In the rows, zero is written as 128.
Rotation paths and how fast each direction turns (degrees a step):
Each turn is a multiple of 5 degrees from 10 to 175, or 0.
Each row of a path follows its step; steps can be skipped.
Rotation 1:
step 0: [132 124 125 134 127 128 123 128 131 123 117 137 124 139 128 122 124 133
 135 128 124 127 126 128 129 128 138 127 121 127 131]
step 1: [126 139 134 130 125 127 131 128 131 128 122 129 128 127 134 137 125 138
 122 127 125 137 125 130 125 122 123 120 134 127 133]
step 2: [130 114 123 126 129 130 120 129 126 132 124 119 129 119 133 121 129 133
 126 134 124 132 123 131 128 131 127 124 128 126 120]
step 3: [126 136 118 126 132 133 126 125 133 123 134 129 127 130 125 125 134 124
 128 124 130 134 122 139 122 119 128 133 122 126 129]
step 4: [131 128 130 123 131 134 134 127 131 125 124 119 132 137 137 130 122 121
 121 125 128 128 138 133 130 135 122 129 131 131 124]
step 5: [129 119 143 131 129 123 124 132 132 125 132 123 126 124 128 125 131 123
 126 118 129 123 123 126 126 122 135 131 126 125 129]
step 6: [131 124 125 137 131 129 126 122 127 121 118 134 128 136 128 127 120 131
 139 126 122 127 130 130 131 123 125 132 125 130 136]
step 7: [127 134 135 133 123 126 134 127 132 129 127 131 137 125 134 127 121 141
 121 126 131 132 125 128 126 126 124 119 133 124 124]
step 8: [125 117 124 120 124 129 118 126 133 134 128 121 126 120 126 121 128 129
 134 131 119 131 127 132 128 125 127 121 129 129 127]
step 9: [139 139 118 125 130 129 127 119 128 125 133 127 134 132 127 126 129 124
 125 130 129 133 125 133 122 121 128 130 120 122 129]
step 10: [123 128 132 119 135 129 138 138 132 131 128 120 134 137 137 125 125 125
 125 126 122 130 133 130 129 132 126 129 129 129 126]
Directions:
[129 126 128 130 128 128 124 127 126 130 131 126 124 125 128 126 126 124
 128 128 126 130 126 125 131 126 129 128 127 127 128] : 120
[129 125 127 126 126 130 129 128 131 129 131 130 128 128 124 130 126 127
 129 128 132 130 127 131 129 128 125 126 126 128 124] : 70
Rotation 2:
step 0: [123 120 133 135 127 124 141 132 126 146 128 123 122 131 130 119 126 127
 124 132 128 133 121 125 127 132 125 127 133 131 127]
step 1: [126 130 116 122 139 124 131 129 120 126 128 132 134 132 130 115 132 129
 123 139 129 129 134 124 123 119 126 116 125 124 127]
step 2: [130 134 128 125 124 122 133 127 127 118 131 119 141 125 143 127 130 130
 127 126 136 126 132 128 136 129 131 138 136 131 123]
step 3: [133 129 134 140 127 128 137 120 139 138 130 125 118 135 134 124 132 127
 131 128 128 122 134 122 128 131 124 131 120 130 121]
step 4: [115 126 126 122 132 125 124 119 122 129 132 124 132 123 117 121 127 134
 128 134 119 124 133 120 125 131 127 122 122 133 118]
step 5: [122 130 123 128 127 117 127 130 122 125 131 124 129 129 129 140 132 139
 127 133 133 127 134 129 123 123 127 146 130 128 135]
step 6: [132 134 129 136 120 126 118 119 132 127 127 135 114 128 133 127 132 126
 128 128 135 123 122 127 123 123 127 131 130 124 115]
step 7: [125 125 128 127 125 124 120 133 126 132 135 121 130 133 121 128 122 121
 138 141 122 123 119 131 133 139 129 126 124 130 118]
step 8: [131 129 131 126 121 129 124 132 120 127 135 128 127 126 128 126 135 132
 135 138 121 135 136 135 121 119 123 131 125 135 142]
step 9: [127 122 131 124 119 128 127 114 128 125 129 126 122 126 135 128 134 122
 119 130 124 134 117 126 129 123 127 131 142 122 130]
step 10: [128 129 116 127 127 132 136 141 132 136 136 127 125 137 131 129 128 122
 126 134 119 130 127 130 127 132 133 128 127 116 117]
Directions:
[130 130 126 127 129 125 126 126 127 128 125 127 132 127 128 128 131 126
 129 127 127 128 130 130 124 128 130 130 130 130 131] : 110
[126 131 130 130 130 126 127 128 132 132 127 127 125 128 130 128 128 125
 127 128 126 130 126 127 130 127 133 128 128 129 127] : 110
Rotation 3:
step 0: [130 131 121 129 121 121 120 132 131 125 131 119 127 128 129 126 134 117
 129 121 124 123 115 124 121 137 122 129 133 126 129]
step 1: [141 129 124 120 120 127 126 135 127 122 129 119 130 126 125 130 134 124
 118 125 126 121 129 120 122 137 122 126 122 124 126]
step 2: [134 124 125 126 122 125 120 136 132 125 130 125 130 128 117 129 120 128
 121 137 138 116 131 125 121 131 121 129 127 130 123]
step 3: [128 127 120 136 124 123 124 133 135 121 134 126 119 126 130 123 118 126
 126 135 129 117 124 125 126 137 124 130 136 134 126]
step 4: [140 128 124 128 133 126 125 126 125 117 132 129 119 123 133 123 129 130
 126 131 126 118 119 117 128 138 126 124 130 127 130]
step 5: [144 122 126 121 130 124 118 131 129 126 123 133 126 131 126 127 132 128
 129 128 138 120 118 121 132 130 118 128 125 127 128]
step 6: [135 129 121 128 116 125 119 136 135 127 124 131 121 132 125 121 125 124
 124 118 135 124 122 130 130 133 121 132 130 130 133]
step 7: [135 136 124 124 117 130 126 128 124 121 128 126 129 126 124 118 124 125
 121 126 127 126 120 124 118 136 122 125 134 127 136]
step 8: [141 132 128 123 126 126 125 129 127 122 130 123 133 131 125 123 126 120
 123 144 130 129 123 121 124 131 116 127 129 127 126]
step 9: [137 129 124 130 126 123 117 129 138 118 130 122 117 130 127 125 125 123
 124 137 136 129 134 124 130 130 122 135 129 125 126]
step 10: [137 125 121 129 126 121 120 123 130 117 131 124 121 120 131 123 125 131
 130 124 133 123 128 121 118 129 126 137 134 131 133]
Directions:
[128 127 126 130 127 127 129 127 131 130 127 130 129 127 126 123 128 130
 128 125 131 126 133 127 127 127 127 130 126 128 127] : 95
Rotation 4:
step 0: [120 119 128 128 141 127 132 121 127 136 135 129 130 129 137 120 128 126
 131 124 132 131 128 129 131 122 137 130 133 131 137]
step 1: [129 127 132 131 127 128 146 130 126 129 124 114 125 127 138 130 135 122
 125 130 126 129 118 131 125 127 126 128 128 128 122]
step 2: [130 126 129 116 133 128 128 125 137 120 126 129 129 137 130 129 128 134
 123 134 129 129 113 128 132 118 127 128 125 136 135]
step 3: [122 116 130 129 137 126 133 118 129 132 122 125 131 130 136 127 121 129
 142 130 128 131 128 123 126 130 133 124 130 126 130]
step 4: [129 122 132 123 126 127 134 128 123 131 126 120 124 131 133 132 135 129
 123 134 129 139 121 128 121 135 120 131 117 128 119]
step 5: [127 119 129 122 127 129 124 122 134 130 135 128 133 132 127 131 129 139
 128 132 132 127 125 123 131 123 130 134 127 146 132]
step 6: [119 122 143 136 132 128 137 127 127 138 129 124 134 125 131 126 124 129
 139 134 132 124 126 125 127 130 129 124 127 126 125]
step 7: [119 131 131 124 121 123 132 126 125 132 132 124 127 134 125 128 130 123
 120 133 129 136 116 130 131 123 123 131 116 130 119]
step 8: [122 127 128 124 129 125 129 114 131 128 134 125 128 136 126 136 130 127
 137 124 130 120 124 124 133 124 126 129 134 141 134]
step 9: [124 125 141 130 139 130 137 124 119 135 129 129 128 130 130 131 132 121
 128 126 137 127 124 126 123 133 128 122 125 120 131]
step 10: [120 129 122 123 125 129 135 123 126 134 128 122 126 132 130 123 133 127
 115 125 131 139 120 132 128 123 129 136 128 136 131]
Directions:
[130 125 128 131 129 129 129 127 129 131 126 125 127 125 130 130 129 127
 129 126 129 123 128 125 130 129 127 126 127 124 127] : 135
[128 128 127 127 127 127 130 131 126 124 130 128 127 129 130 132 130 127
 128 129 126 124 129 127 130 131 130 130 125 131 129] : 110
[130 126 130 127 126 129 125 128 131 125 127 131 129 129 128 130 129 127
 130 128 133 124 127 129 128 126 126 128 130 130 130] : 120
Rotation 5:
step 0: [130 127 130 135 133 138 127 128 129 127 119 130 130 133 140 120 136 127
 121 122 130 126 129 125 130 142 128 134 126 129 125]
step 1: [130 133 124 141 132 122 125 128 125 136 132 116 130 125 139 125 130 132
 123 120 125 129 132 130 122 122 122 129 123 124 132]
step 2: [128 128 134 129 127 126 122 120 128 126 128 125 120 133 133 121 123 124
 126 139 136 135 134 131 132 124 115 135 129 122 133]
step 3: [126 125 132 124 137 128 129 134 139 123 119 130 132 127 137 123 130 121
 124 127 131 125 121 121 133 124 118 128 121 124 125]
step 4: [141 124 128 133 126 129 133 132 124 129 131 125 132 131 139 136 131 133
 125 133 122 125 132 120 130 120 123 132 118 133 129]
step 5: [131 122 134 129 130 127 130 128 129 135 125 125 124 131 135 124 116 130
 121 135 123 134 128 130 130 139 130 136 128 132 141]
step 6: [132 136 130 131 139 127 124 135 135 119 130 118 136 133 132 119 128 123
 130 127 128 127 125 129 123 134 125 132 125 134 130]
step 7: [132 123 131 125 128 122 128 127 120 131 129 120 134 134 138 120 134 127
 131 130 134 123 131 126 124 118 132 139 124 119 128]
step 8: [135 127 137 122 123 129 127 125 127 134 123 132 131 126 138 118 128 129
 128 128 125 127 127 127 132 129 117 122 132 124 143]
step 9: [130 137 140 130 131 128 131 128 128 119 125 124 123 127 141 135 129 128
 129 127 129 123 120 134 128 132 122 128 117 130 129]
step 10: [130 123 126 120 134 124 126 137 116 131 125 116 123 125 130 128 123 124
 128 132 127 131 130 126 129 122 127 131 115 131 133]
Directions:
[131 128 130 129 127 129 131 124 127 128 129 126 127 132 127 132 127 124
 131 126 129 128 129 128 128 128 127 130 128 128 126] : 145
[128 125 126 124 127 128 130 129 129 127 127 130 131 128 130 125 128 127
 131 129 129 127 130 125 128 126 127 129 130 128 123] : 90
[127 128 129 123 126 131 123 127 130 129 132 129 126 128 130 128 126 127
 127 126 127 130 129 126 131 128 130 130 130 128 131] : 125
Rotation 6:
step 0: [125 125 122 127 128 128 129 133 137 132 129 132 135 133 138 130 126 128
 120 136 123 129 123 127 128 119 120 122 130 141 123]
step 1: [128 131 124 136 127 126 124 132 133 130 118 135 133 137 129 134 136 123
 133 129 120 129 132 117 130 131 129 135 137 125 124]
step 2: [125 127 130 130 128 128 130 131 126 133 136 134 117 129 126 122 123 133
 129 120 127 132 130 112 122 129 136 136 128 125 126]
step 3: [122 124 129 116 125 131 132 124 134 121 131 133 130 122 122 132 128 138
 123 135 135 129 121 121 119 131 131 123 127 132 124]
step 4: [128 138 122 124 126 126 135 130 130 123 113 133 129 123 117 127 130 125
 134 128 124 124 126 136 122 126 129 124 133 128 121]
step 5: [122 136 132 123 141 125 140 133 128 130 130 127 122 134 131 126 125 117
 132 120 124 133 128 131 130 130 128 131 128 137 128]
step 6: [129 130 146 122 128 128 128 123 129 126 124 131 128 138 136 132 124 132
 120 129 130 129 131 122 130 136 123 122 136 129 133]
step 7: [133 136 121 129 123 132 124 116 134 137 126 131 128 130 130 117 123 133
 124 127 130 124 129 129 123 127 124 126 140 122 124]
step 8: [121 129 114 130 131 124 134 129 133 136 134 120 125 127 133 123 136 130
 134 132 125 130 118 123 126 136 129 125 132 132 131]
step 9: [125 126 135 132 128 119 140 134 126 130 118 124 134 127 124 128 129 129
 123 136 124 127 127 116 129 128 136 125 129 122 136]
step 10: [122 127 129 125 129 132 130 122 132 127 125 123 128 124 122 123 125 116
 114 121 128 124 138 122 123 123 132 130 126 123 121]
Directions:
[127 128 127 126 127 127 133 126 125 124 129 125 128 127 124 129 127 126
 129 130 128 127 128 127 128 127 132 126 126 126 125] : 60
[128 129 125 130 126 128 126 126 129 127 127 128 127 125 130 129 127 126
 126 130 130 126 124 130 127 127 127 127 130 130 123] : 100
